[[-12   8 -11]
 [-13   8  29]
 [ -8  15  13]
 [ 13   6  12]
 [  9  35  -6]]
->
[[-13   8  29]
 [ -8  15  13]]

[[  1  -8  26]
 [-13  -7   9]
 [-39 -17   9]
 [ -2  -3   9]
 [ -2 -10  35]]
->
[[-13  -7   9]
 [-39 -17   9]]

[[ 36  34  42 -27  16]
 [ 23  26  20  23 -28]
 [-18 -19 -14  19 -15]]
->
[[ 23  26  20]
 [-18 -19 -14]]

[[  5   7  -1]
 [-24  28 -47]
 [ 21   9  11]]
->
[[-24  28 -47]
 [ 21   9  11]]

[[-21   2 -32]
 [ -2   1 -42]
 [ 10   0 -49]]
->
[[ -2   1 -42]
 [ 10   0 -49]]

[[ -3  24  20]
 [ -3  28  19]
 [-10 -12  37]
 [ 31   8 -31]]
->
[[ -3  28  19]
 [-10 -12  37]]
---
[[-10 -18  16   5 -10]
 [ -9   4   3 -23  10]
 [ 49  44 -46   3   9]
 [-41 -48  45 -44 -20]]
->
[[  4   3]
 [ 44 -46]]

[[ -9  -5  47  16  -7]
 [ 23  20  -7   8 -27]
 [-23 -22 -48   1   4]]
->
[[ 20  -7]
 [-22 -48]]

[[  9 -37  36  -1  25]
 [-19  18 -35 -23  32]
 [  7 -22  37  21  26]
 [-14  38 -26  29 -33]
 [-17 -19 -37   0  15]]
->
[[ 18 -35]
 [-22  37]]

[[  8   7  33  22]
 [  2 -18  41   7]
 [  6  -4  38  15]
 [ -4 -36  43  -6]
 [  8   6  34  21]]
->
[[-18  41]
 [ -4  38]]

[[ 46  48 -22]
 [-46 -45  -8]
 [ 37  37   0]
 [ 41  39  -5]]
->
[[-45  -8]
 [ 37   0]]

[[ 29  10  -6]
 [ 40   6 -12]
 [ 42  12 -10]
 [  1  -6  -4]]
->
[[  6 -12]
 [ 12 -10]]

[[ -5  -3  -2 -25 -31]
 [-26 -28   0   1  23]
 [-16   3  18   6  10]
 [  3 -25 -10  12   1]
 [  0   4  -1  35  -8]]
->
[[-28   0]
 [  3  18]]

[[  0  30  32  -7 -10]
 [ 23  -5 -17   1 -40]
 [ -2  16  14  -4   0]
 [  1  30  32  -6 -15]
 [ -1  29  30  -7 -11]]
->
[[ -5 -17]
 [ 16  14]]
---
[[ 36  36  32 -35]
 [-36 -36  33 -37]
 [ 39  34 -36  35]
 [-36 -33 -38  36]]
->
[[-36 -36  33]
 [ 39  34 -36]]

[[-22 -41 -13  21]
 [ 40 -21  -3 -26]
 [ -9 -37 -13  21]]
->
[[ 40 -21  -3]
 [ -9 -37 -13]]

[[ 39  21  39 -14  42]
 [-36 -19 -13  19 -15]
 [ 26  10  42  29  46]]
->
[[-36 -19 -13]
 [ 26  10  42]]

[[-31  -9   1  33]
 [ 14   2   3   1]
 [-18  15  12  39]]
->
[[ 14   2   3]
 [-18  15  12]]

[[ 16 -14   8  19  37]
 [ -1  -9 -14  14  15]
 [-11   5  11 -44  -4]]
->
[[ -1  -9 -14]
 [-11   5  11]]

[[  3 -29  10 -29]
 [ 28  35   6  32]
 [-14 -13  14  -6]]
->
[[ 28  35   6]
 [-14 -13  14]]

[[ -7  38  32]
 [ -1  34  25]
 [ 14 -46 -43]]
->
[[ -1  34  25]
 [ 14 -46 -43]]
---
[[ -1  10]
 [-23 -41]
 [ 19 -10]
 [-27 -46]]
->
[ -1 -41]

[[ 11   0 -30]
 [ 26 -42 -17]
 [  2 -46  -6]
 [  7   2 -26]
 [ 21  17 -38]]
->
[ 11 -42  -6]

[[ 38 -49]
 [-43  41]
 [-29 -42]]
->
[38 41]

[[ 17   0 -16  -9  44]
 [ 41   0  -1 -11  -2]
 [ 42   0   0 -24   7]
 [-10 -28 -27   0 -30]]
->
[17  0  0  0]

[[  2 -37  29  21]
 [-28 -12  -4 -38]
 [ 18  23  46  30]]
->
[  2 -12  46]

[[ -4   1]
 [-11 -44]
 [-17  27]
 [  5 -28]]
->
[ -4 -44]

[[ 22   8  25 -30 -23]
 [ 18   7  15 -23 -19]
 [ 10   9   3 -16 -14]
 [ 40   5 -10 -27  -8]]
->
[ 22   7   3 -27]

[[31 -5 30]
 [-1 26 13]
 [46 -7 -6]
 [11  2  1]]
->
[31 26 -6]
